Some points, one per row:
(0.857 -0.196 -1.148 -0.222 1.378 1.314 -0.777 -1.188 0.656 1.119
 -0.051 -1.126)
(0.215 -0.099 1.440 -0.373 -1.128 -1.842 0.065 0.941 -1.400 -0.259
 0.125 1.545)
(0.778 0.013 1.702 -0.215 -0.826 -1.798 1.016 1.739 -1.540 0.228
 -0.311 1.475)
(0.418 -0.098 -1.233 -0.136 1.090 1.248 -0.825 -1.192 0.688 0.702
 0.061 -1.075)
(-0.521 0.256 1.579 0.173 -1.466 -1.420 1.436 1.896 -0.466 -0.927
 -0.861 1.306)
(0.798 0.086 -1.545 0.685 1.285 1.283 -0.208 -1.108 0.714 0.997
 0.812 -1.662)
(-0.233 0.229 -1.542 0.512 0.468 0.761 -0.561 -1.269 0.570 0.003
 0.867 -1.533)
(-0.176 0.203 -1.533 0.558 0.498 0.742 -0.475 -1.265 0.610 0.089
 0.842 -1.659)
(-1.041 0.102 0.430 -0.419 -0.183 0.474 -0.324 -0.077 0.577 -0.723
 -0.337 0.644)
(0.776 -0.237 1.658 -0.405 -0.714 -1.910 0.355 1.327 -1.760 0.309
 -0.002 1.597)
(-0.890 0.234 1.752 -0.015 -1.477 -1.188 1.244 1.859 -0.281 -1.132
 -0.810 1.425)
(-0.764 -0.003 0.393 -0.401 0.175 0.712 -0.283 -0.019 0.615 -0.423
 -0.473 0.678)
(0.444 -0.149 -1.087 -0.202 1.143 1.203 -0.819 -1.186 0.731 0.731
 -0.053 -0.995)
(-1.369 0.135 1.006 -0.390 -0.783 -0.108 0.009 0.494 0.350 -1.266
 -0.389 1.188)
(-0.816 0.025 0.047 -0.423 0.063 0.675 -0.498 -0.348 0.602 -0.526
 -0.253 0.253)
(-0.608 -0.029 -0.274 -0.409 0.360 0.868 -0.635 -0.547 0.640 -0.250
 -0.226 -0.010)
(0.208 -0.025 1.403 -0.408 -1.130 -1.802 0.064 0.872 -1.418 -0.296
 0.106 1.580)
(1.770 -0.326 -1.330 0.575 1.724 1.409 -0.208 -0.942 0.498 1.765
 0.537 -1.530)
(-0.200 0.126 -1.318 0.009 0.476 0.842 -0.741 -1.236 0.577 -0.020
 0.456 -1.221)
(0.837 0.123 -1.496 0.572 1.268 1.296 -0.307 -1.085 0.668 1.040
 0.865 -1.669)
(1.751 -0.769 -1.536 0.049 1.751 1.359 -0.757 -1.277 0.267 1.751
 0.048 -1.596)
(-1.140 0.272 1.684 -0.061 -1.470 -1.024 0.918 1.596 -0.148 -1.397
 -0.719 1.565)
(0.844 0.115 -1.532 0.718 1.282 1.371 -0.214 -1.109 0.761 1.060
 0.921 -1.571)
(-0.692 0.240 1.639 -0.009 -1.507 -1.322 1.293 1.791 -0.403 -1.093
 -0.875 1.422)
(0.486 -0.130 1.530 -0.365 -0.963 -1.837 0.237 1.113 -1.566 -0.033
 0.118 1.660)
(-1.131 0.183 -1.182 0.151 -0.463 0.047 -0.732 -1.262 0.203 -0.969
 0.756 -1.067)
(-0.603 0.042 0.975 -0.439 -1.408 -1.613 -0.265 0.476 -1.094 -0.962
 0.197 1.223)
(-1.472 0.056 1.469 -0.248 -0.809 0.051 0.498 1.136 0.405 -1.262
 -0.681 1.551)
(1.816 -0.527 -0.981 0.925 1.619 1.141 0.198 -0.564 0.227 1.777
 0.746 -1.160)
(1.809 -0.482 -1.002 0.907 1.696 1.222 0.149 -0.555 0.266 1.813
 0.722 -1.097)
(0.395 -0.228 -0.610 -0.382 1.202 1.204 -0.669 -0.724 0.632 0.717
 -0.368 -0.327)
(0.730 0.078 -1.613 0.451 1.236 1.240 -0.533 -1.243 0.691 0.894
 0.640 -1.600)
(0.855 -0.039 -1.422 0.040 1.404 1.349 -0.726 -1.358 0.670 1.036
 0.184 -1.408)
(0.795 0.097 -1.551 0.593 1.286 1.216 -0.347 -1.141 0.729 1.010
 0.839 -1.607)
(0.919 -0.026 -1.566 0.578 1.385 1.293 -0.334 -1.187 0.678 1.093
 0.805 -1.637)
(0.814 0.073 -1.488 0.731 1.238 1.259 -0.267 -1.085 0.762 1.082
 0.900 -1.614)
(0.968 -0.242 1.693 -0.307 -0.611 -1.822 0.830 1.611 -1.752 0.491
 -0.194 1.555)
(1.318 -0.239 -1.593 0.299 1.667 1.391 -0.507 -1.201 0.651 1.480
 0.378 -1.668)
(-1.469 0.183 -0.671 -0.105 -1.112 -0.599 -0.769 -0.890 -0.159 -1.443
 0.620 -0.407)
12 more points follow, each with its number after it:
(1.685 -0.784 -1.389 0.460 1.546 1.030 -0.250 -0.955 0.019 1.700
 0.272 -1.499) 0
(1.555 -0.313 -1.575 0.272 1.734 1.434 -0.554 -1.257 0.519 1.702
 0.376 -1.590) 1
(-0.055 -0.155 -0.217 -0.393 0.878 1.091 -0.603 -0.448 0.730 0.277
 -0.415 -0.051) 2
(0.504 0.086 1.710 -0.193 -1.005 -1.897 1.018 1.737 -1.351 -0.041
 -0.498 1.431) 3
(-0.365 0.104 -0.783 -0.269 0.442 0.874 -0.711 -0.907 0.593 -0.001
 -0.085 -0.541) 4
(1.106 -0.287 1.643 -0.439 -0.542 -1.796 0.577 1.420 -1.843 0.567
 -0.118 1.586) 5
(-0.437 0.200 1.407 0.309 -1.464 -1.523 1.802 1.992 -0.476 -0.859
 -0.860 1.015) 6
(-1.484 0.068 1.714 -0.044 -1.127 -0.347 0.961 1.543 0.362 -1.406
 -0.829 1.636) 7
(-1.510 0.208 1.251 -0.383 -0.950 -0.243 0.222 0.785 0.235 -1.326
 -0.612 1.457) 8
(-0.962 0.222 1.693 -0.036 -1.521 -1.226 1.137 1.793 -0.337 -1.204
 -0.784 1.524) 9
(-1.193 0.258 1.644 -0.173 -1.467 -0.984 0.760 1.499 -0.172 -1.338
 -0.723 1.646) 10
(-0.143 0.223 1.469 0.292 -1.368 -1.616 1.685 1.966 -0.694 -0.578
 -0.782 1.000) 11
Which two of these numbered points are nearest to each point below, ignoring the 3 directions in which the first points spread most? Their numbers follow each, nearest first.
(0.733 -0.162 -1.278 -0.110 1.310 1.337 -0.797 -1.199 0.643 1.023
 0.026 -1.219) > 4 1
(-0.331 0.217 1.405 0.317 -1.451 -1.525 1.741 1.995 -0.552 -0.811
 -0.898 0.981) > 6 11
(-1.515 0.034 1.585 -0.110 -0.997 -0.260 0.877 1.464 0.416 -1.365
 -0.838 1.589) > 7 10
(0.220 -0.185 -0.362 -0.424 1.024 1.140 -0.648 -0.713 0.693 0.550
 -0.408 -0.278) > 2 4
(-0.077 0.307 1.238 0.429 -1.362 -1.615 1.913 1.935 -0.584 -0.639
 -0.958 0.824) > 6 11
(1.052 -0.232 1.653 -0.474 -0.605 -1.866 0.501 1.382 -1.833 0.471
 -0.003 1.571) > 5 4
(1.661 -0.406 -1.512 0.277 1.707 1.396 -0.441 -1.246 0.520 1.737
 0.336 -1.661) > 1 4
(-1.367 0.069 1.223 -0.307 -0.537 0.093 0.257 0.806 0.451 -1.191
 -0.643 1.437) > 8 5
(1.704 -0.775 -1.318 0.501 1.550 1.046 -0.187 -0.873 0.066 1.662
 0.315 -1.421) > 0 1
(-0.720 0.285 1.701 0.039 -1.434 -1.249 1.273 1.802 -0.428 -0.981
 -0.795 1.444) > 9 10
(0.067 -0.014 -1.084 -0.174 0.803 1.041 -0.768 -1.070 0.657 0.330
 0.054 -0.853) > 4 1
(-0.965 0.231 1.645 -0.025 -1.480 -1.168 1.153 1.704 -0.273 -1.217
 -0.755 1.460) > 9 10
(-0.008 0.031 -0.827 -0.274 0.824 1.092 -0.734 -0.954 0.674 0.374
 -0.066 -0.609) > 4 5
(0.545 0.086 1.681 -0.261 -1.044 -1.817 1.020 1.743 -1.314 0.012
 -0.456 1.436) > 3 10
(1.648 -0.784 -1.272 0.540 1.532 0.965 -0.078 -0.863 -0.031 1.655
 0.287 -1.421) > 0 1
(-0.927 0.301 1.680 -0.029 -1.498 -1.210 1.146 1.716 -0.309 -1.201
 -0.758 1.535) > 9 10
(-1.420 0.088 1.241 -0.337 -0.631 0.074 0.283 0.886 0.514 -1.190
 -0.674 1.446) > 8 1
(-1.138 0.263 1.689 -0.156 -1.441 -1.030 0.868 1.569 -0.142 -1.366
 -0.703 1.650) > 10 7
(1.583 -0.831 -1.199 0.617 1.396 0.992 -0.082 -0.810 -0.032 1.579
 0.412 -1.310) > 0 1
(1.038 -0.273 1.722 -0.376 -0.509 -1.798 0.638 1.540 -1.853 0.564
 -0.072 1.597) > 5 4
(0.483 0.153 -1.524 0.580 1.005 1.133 -0.405 -1.214 0.660 0.630
 0.838 -1.588) > 10 7
(0.696 -0.028 1.640 -0.214 -0.831 -1.851 1.088 1.774 -1.540 0.137
 -0.437 1.445) > 3 10
(-0.253 0.134 -1.277 0.078 0.514 0.816 -0.743 -1.282 0.588 0.055
 0.388 -1.245) > 1 4
(-0.485 0.206 1.570 0.171 -1.447 -1.393 1.513 1.977 -0.525 -0.866
 -0.854 1.205) > 11 6
(0.792 0.062 -1.587 0.513 1.275 1.274 -0.362 -1.165 0.689 0.973
 0.756 -1.595) > 10 3
(0.176 -0.046 -1.045 -0.187 0.919 1.154 -0.755 -1.047 0.715 0.490
 0.033 -0.910) > 4 5
(1.769 -0.758 -1.404 0.437 1.629 1.169 -0.245 -0.970 0.134 1.792
 0.310 -1.517) > 0 1
(0.034 0.214 1.631 -0.042 -1.297 -1.683 1.298 1.844 -0.900 -0.410
 -0.661 1.394) > 9 3
(0.832 -0.292 1.626 -0.371 -0.713 -1.867 0.434 1.327 -1.723 0.361
 -0.014 1.593) > 5 2
(1.745 -0.792 -1.431 0.393 1.583 1.139 -0.448 -1.061 0.052 1.773
 0.201 -1.613) > 0 1
(-1.432 0.080 1.432 -0.298 -0.770 0.036 0.411 1.002 0.464 -1.233
 -0.774 1.498) > 8 10
(0.186 -0.066 -0.930 -0.228 0.915 1.139 -0.701 -1.040 0.631 0.492
 -0.048 -0.733) > 4 5
(-1.418 0.152 1.660 -0.012 -1.200 -0.585 1.078 1.601 0.201 -1.386
 -0.815 1.601) > 7 9
(1.802 -0.777 -1.516 0.287 1.629 1.185 -0.453 -1.162 0.088 1.874
 0.166 -1.574) > 0 1
(-1.425 0.183 1.103 -0.294 -0.915 -0.234 0.114 0.677 0.337 -1.340
 -0.527 1.401) > 8 1
(0.054 0.202 1.660 0.037 -1.260 -1.734 1.402 1.900 -0.901 -0.398
 -0.708 1.254) > 9 11
(0.960 -0.253 -1.326 -0.058 1.396 1.419 -0.747 -1.162 0.657 1.179
 -0.052 -1.255) > 4 1
(-1.384 0.138 -0.068 -0.257 -1.432 -1.004 -0.672 -0.525 -0.497 -1.464
 0.475 0.190) > 1 8
(-1.483 0.065 1.608 -0.190 -0.882 -0.173 0.737 1.330 0.353 -1.326
 -0.780 1.571) > 7 10
(0.914 -0.308 1.688 -0.450 -0.648 -1.861 0.463 1.468 -1.803 0.436
 -0.012 1.576) > 5 2
(-1.264 0.228 1.658 -0.214 -1.369 -0.755 0.694 1.373 -0.008 -1.437
 -0.690 1.631) > 10 7
(0.479 -0.049 -1.299 -0.051 1.147 1.204 -0.774 -1.217 0.652 0.669
 0.149 -1.174) > 4 1
(-1.293 0.152 1.695 0.103 -1.388 -0.758 1.328 1.756 0.004 -1.415
 -0.880 1.479) > 9 7
(-1.393 0.043 1.325 -0.302 -0.697 0.088 0.369 0.982 0.401 -1.210
 -0.722 1.432) > 8 10
(0.660 -0.360 -0.724 -0.369 1.246 1.212 -0.697 -0.770 0.648 0.859
 -0.326 -0.500) > 2 4
(1.189 -0.338 -1.435 0.001 1.601 1.444 -0.703 -1.281 0.591 1.444
 0.125 -1.460) > 4 1
(-1.096 0.231 1.776 -0.056 -1.472 -1.082 1.068 1.625 -0.237 -1.247
 -0.739 1.533) > 9 10
(0.692 0.060 1.658 -0.158 -0.892 -1.876 1.074 1.771 -1.485 0.193
 -0.421 1.414) > 3 10
(-1.329 0.021 1.187 -0.352 -0.490 0.205 0.160 0.739 0.526 -1.087
 -0.632 1.333) > 8 5
(-1.105 0.281 1.629 0.128 -1.499 -1.009 1.364 1.883 -0.032 -1.355
 -0.865 1.452) > 9 11
(1.740 -0.699 -1.480 0.104 1.778 1.358 -0.632 -1.315 0.226 1.873
 0.075 -1.694) > 0 1
(1.803 -0.413 -1.264 0.784 1.795 1.307 0.056 -0.777 0.451 1.795
 0.665 -1.406) > 7 10
(1.780 -0.435 -1.251 0.762 1.726 1.290 0.031 -0.741 0.353 1.796
 0.645 -1.373) > 7 10
(0.442 0.058 1.719 -0.138 -1.072 -1.786 1.049 1.750 -1.310 -0.073
 -0.481 1.434) > 3 10
(0.591 -0.021 1.697 -0.166 -0.938 -1.887 1.055 1.758 -1.462 0.090
 -0.407 1.421) > 3 10
(0.741 -0.031 1.653 -0.321 -0.849 -1.784 0.977 1.762 -1.462 0.211
 -0.447 1.464) > 3 1
(-1.332 0.186 1.744 0.088 -1.257 -0.648 1.191 1.726 0.172 -1.468
 -0.842 1.508) > 9 7
(-1.454 0.141 1.026 -0.355 -0.843 -0.102 0.005 0.605 0.347 -1.231
 -0.526 1.270) > 8 1
(-0.770 0.246 1.609 0.073 -1.509 -1.327 1.389 1.882 -0.352 -1.060
 -0.826 1.346) > 9 11
